[ 53  63 184 110  28 203] gives 53

[[74 68 64 59 80]
 [76 43 74 18 88]
 [63 53 60 53 61]] gives 43

[[6874 8577 8133 1135 6951]
 [6874 8577 8159 1829 6727]] gives 1829

[[131  97 202  49 180]
 [127  81 201  58 178]] gives 58

[7021 9831 7980 4933 3436 3041 9212] gives 3436

[ 27  29  35 -43  38 -39  28] gives -39

[[-39 -25 -30  23]
 [-15 -16  -8  25]
 [  6  47  46  22]] gives -30

[5 1 3 8] gives 3
---
[[-32  42  32  50 -23  -1]
 [ 31 -50 -10  10 -18 -13]] gives -18

[[5901 4039 9247 2007 9168 9562]
 [4993 7560 5342 1096 4700 9606]] gives 4700

[[ 753  527  650  -41]
 [ 633  173  286 -816]] gives 286

[[7977 9659 6480 7261 7150]
 [7979 8822 7164 8105 1270]] gives 8105

[[-28 -28 -27 -10 -26  26]
 [-12 -15 -31 -30 -15 -26]] gives -15

[[-733 -693  392  523]
 [ 671 -915 -110  193]] gives -110

[[6 5 6 5 6 7 5]
 [4 6 3 4 0 7 3]] gives 7
---
Q:
[[0.652, -3.021, -3.705, -3.089, 9.494, 0.035, 8.091, -8.169, -2.698],
 [1.778, -0.319, 3.817, 3.787, 15.082, -0.480, -8.086, 11.748, 1.891],
 [2.747, -4.727, -0.129, 5.814, 13.655, 7.979, 3.740, -7.917, -3.831],
 [-1.773, 6.969, 4.111, 4.915, -13.600, 5.198, -5.199, 4.575, 2.684],
 [6.786, -4.881, -3.475, 1.020, 13.444, 7.804, 15.003, -9.790, 2.526],
 [2.874, 5.075, 2.943, -0.856, -12.109, 3.848, -0.610, 7.860, 6.686],
 [2.825, -3.056, -5.275, 7.766, -5.775, 13.651, 18.329, -16.607, -2.079]]
A: 2.874

Q:
[[0.325, 0.114, 0.589, -1.350, -0.221, -1.560, -1.516, -2.035, -0.298, -0.167, -0.967, -0.989, 0.343, -0.337],
 [0.404, -0.221, 0.424, -1.186, -0.426, -1.633, -1.491, -1.933, -0.013, -0.295, -0.963, -1.133, 0.435, -0.233],
 [0.345, -0.782, 0.481, -1.752, -1.619, -1.028, -1.579, -1.674, -0.917, 0.075, -0.495, -1.003, -0.249, 0.575],
 [-1.172, 0.297, -2.077, 0.366, -0.463, -1.761, 0.154, -0.147, -1.457, 0.474, 1.054, -2.205, -0.743, -1.928],
 [0.361, -0.939, 0.497, -1.782, -1.870, -0.980, -1.404, -1.609, -1.339, 0.327, -0.529, -0.918, -0.230, 0.165],
 [-1.264, 0.262, -2.114, 0.258, -0.645, -1.503, -0.103, -0.461, -1.618, 0.342, 1.225, -2.068, -0.563, -2.072],
 [0.410, -0.164, 1.187, -2.853, -1.286, -1.081, -0.851, -2.441, -1.114, -0.100, -0.675, -1.091, -0.308, 0.830],
 [1.605, 0.349, 0.665, -1.409, -0.193, -1.598, -1.500, -2.182, -1.931, 0.375, -1.197, -0.466, -0.831, 0.849],
 [0.423, 0.137, 0.607, -1.309, -0.513, -1.759, -1.629, -1.999, 0.204, -0.075, -0.725, -0.905, 0.478, -0.421]]
A: 1.605

Q:
[[1.893, 0.554, 0.101, -5.132, 10.569, -8.875, -10.962, -9.632],
 [4.119, 4.431, 1.120, -14.867, 17.499, -7.798, -13.158, -12.858],
 [0.575, -6.088, -3.967, 0.850, 3.773, -16.984, -11.846, -7.457],
 [1.139, -5.560, -4.080, -1.703, 4.708, -17.154, -12.247, -8.062],
 [-3.214, 6.994, 0.781, -21.501, 2.218, 14.231, 2.260, -4.100],
 [-10.207, -2.931, -5.280, -8.611, -19.337, 14.151, 10.737, 5.490],
 [-2.960, -11.883, -8.202, 4.068, -7.913, -18.038, -7.548, -2.676]]
A: -10.207

Q:
[[0.591, -0.164, -1.039, -0.438, 0.042, -0.272, -0.715, 2.148],
 [0.740, -1.525, 1.294, -0.112, 0.622, 1.554, 1.910, -0.762],
 [1.542, 1.355, 0.245, 1.665, 1.665, -0.730, -0.354, 0.814],
 [1.024, 0.684, 0.328, 1.062, 1.114, -0.005, 0.122, 0.244],
 [1.687, 1.749, 0.740, 2.199, 2.059, -0.844, -0.134, 0.919],
 [1.142, 2.028, -0.290, 1.621, 1.278, -1.065, -1.022, 1.120],
 [2.015, 1.580, 0.994, 1.811, 1.934, -1.269, -0.058, 0.922],
 [0.102, 1.216, -0.431, 0.197, -0.086, -0.464, -0.704, 1.237],
 [-0.523, -1.896, 0.427, -1.626, -1.036, 1.871, 1.495, -0.529]]
A: 0.102

Q:
[[0.048, -6.204, -20.072, -23.464, 4.398, 3.322, 7.015, -25.943, 3.148, 8.357, 21.108, 13.688],
 [10.167, 7.170, -4.031, 3.213, -8.321, -3.999, 14.134, -1.911, -20.717, 12.187, -8.754, 1.957],
 [14.352, -2.602, 17.679, 12.760, -24.237, -4.996, 18.734, 1.711, 11.819, 26.049, 4.225, 11.295],
 [6.181, -11.541, -0.828, 2.235, 6.241, -4.198, 14.194, 6.507, 0.202, 9.054, 0.666, -2.802],
 [14.971, -18.286, 4.615, 2.955, -12.293, -3.215, 9.011, -3.295, -1.361, 14.752, -1.351, 5.320],
 [-18.794, 5.358, 11.882, 13.132, -7.025, 1.111, 4.032, 6.416, 24.494, 3.043, 18.786, -7.777],
 [2.996, -2.407, -6.256, -2.787, 4.589, -16.644, 21.015, 7.990, 4.745, 12.951, 0.278, -5.834],
 [-17.198, 11.344, -5.077, 2.001, 14.589, 13.381, -5.072, 11.171, -19.406, -8.925, -16.333, -0.070],
 [3.774, -8.375, -2.544, -3.742, -1.692, -2.987, 15.473, -1.764, 2.983, 15.326, 3.443, 7.026],
 [-1.232, 14.504, -2.905, 3.253, -13.598, -4.651, -1.909, -14.789, -4.240, -5.194, 13.862, -10.810],
 [-9.454, -5.639, -13.492, -14.448, 10.109, 10.228, 2.825, -7.662, -4.966, 4.923, 1.737, 12.868]]
A: -1.232

Q:
[[-0.349, 1.041, -0.526, 0.709, -0.258, -1.359, -0.581, -0.815, -0.645, -0.778, -1.426],
 [-0.202, 0.832, -1.791, -1.092, -1.460, -0.007, -0.798, 0.034, -1.088, 0.353, -0.057],
 [-1.314, -0.391, 0.902, -0.839, -0.647, 1.526, -1.885, 0.574, -1.174, -1.185, -2.022],
 [-1.123, -1.472, -0.062, -0.561, -0.251, -0.351, 0.121, -0.476, -0.787, 0.519, -0.743],
 [0.413, 0.070, 0.548, 0.154, -1.836, 0.461, -0.596, 0.034, 0.115, -1.168, 0.136],
 [-1.210, 0.074, -0.544, 0.702, 0.444, -0.350, -1.602, -0.965, -0.652, -1.745, 0.207],
 [-1.178, -0.136, -0.017, 0.204, 1.688, -1.508, -1.804, -0.198, 1.093, -0.154, -0.157],
 [-1.566, -1.431, -2.032, -2.881, -0.781, -0.605, -0.952, -1.539, 0.498, -1.437, -2.025],
 [1.431, -0.815, -0.890, -0.645, -1.260, 0.364, -1.520, -0.533, 1.570, -0.986, 1.707],
 [0.149, 0.879, -0.740, -0.688, 2.428, 0.776, -0.296, 0.034, 0.376, -0.421, -1.498]]
A: 1.431

Q:
[[-0.051, 0.123, 0.242, 0.130, -0.038, -0.156],
 [0.169, -0.031, -0.134, -0.090, 0.112, 0.223],
 [0.118, 0.233, 0.152, -0.034, -0.146, -0.074],
 [-0.050, -0.169, -0.009, 0.134, 0.257, 0.087],
 [0.067, -0.053, -0.175, 0.012, 0.140, 0.260],
 [-0.042, -0.159, -0.043, 0.125, 0.248, 0.122],
 [0.105, 0.210, 0.196, -0.026, -0.122, -0.114],
 [0.088, 0.187, 0.225, -0.009, -0.098, -0.144],
 [0.108, -0.044, -0.164, -0.032, 0.129, 0.251]]
A: 0.088
---
[[4, 4, 2, 4, -9, 0, 0], [6, 9, 1, -9, 5, -26, -7], [-4, -9, 6, 7, 26, -2, -3]] | 26, 9
[[-11, 13, 13, -12, 16, 15], [-36, -6, 25, -13, 4, -11], [-27, 3, 15, -7, -25, 1]] | 25, 16
[-29, -21, 13, 18] | 18, 13
[6, -26, -25, -2, -3, 27] | 27, 6
[-6, 8, 7, -26, 2] | 8, 7
[-17, 35, 27, -15, -2, 18] | 35, 27
[-20, -17, -9, -27, 17, 1, 14] | 17, 14
[[-4, 31, 21, -34, 1], [-17, -6, -5, -11, 5], [15, 8, 16, -10, 27]] | 31, 27
[11, 13, 7, -29, 4, 8, 14] | 14, 13
---
[ 188 -570   76  -41  672]	76

[41 72 49 10 80 25 58]	10

[ 663 -338  218 -738 -595  -26 -279]	-738

[152  49 150 210 134]	150

[[ 349 -118 -155 -521 -479 -104  134]
 [ -53 -266 -150   35  202  326  302]
 [ 595  160  -85   82  160  115 -635]]	35

[ 97 205  60  83 110]	60

[15  9 41 47 23 99 32]	47

[-33  47   4  12 -34]	4

[9902 1739 2248 6004 4445]	2248
---
[-18  13 -34  37 -22   0]
0
[577 254 215 669 829 528]
528
[ 12 205 244  67]
67
[136 674 780 259 611]
611
[4 6 2 6 4 8 5]
5
[5 5 7 9 1 5 7]
7
---
-0.14   0.05  -0.18  -0.20  -0.04   0.10: -0.18
-130.02   -94.80  -186.61  -102.42  -144.27   -84.14   148.98: -186.61
 0.065   0.165  -0.097  -0.048  -0.147: -0.097
 148.9   177.1    96.7   -81.7  -179.9   -10.2   135.5: 96.7
-13.63    6.27  -14.11   -7.70   13.36   -0.48: -14.11
-0.073   0.147   0.068  -0.002  -0.153  -0.021: 0.068
-1.26   1.15   1.56   0.33: 1.56
 0.06   0.11  -0.09  -0.11  -0.18: -0.09
 -5.12   -0.49  -11.12   -1.06    0.68   -2.45   10.37: -11.12
-0.159  -0.121   0.127  -0.072: 0.127
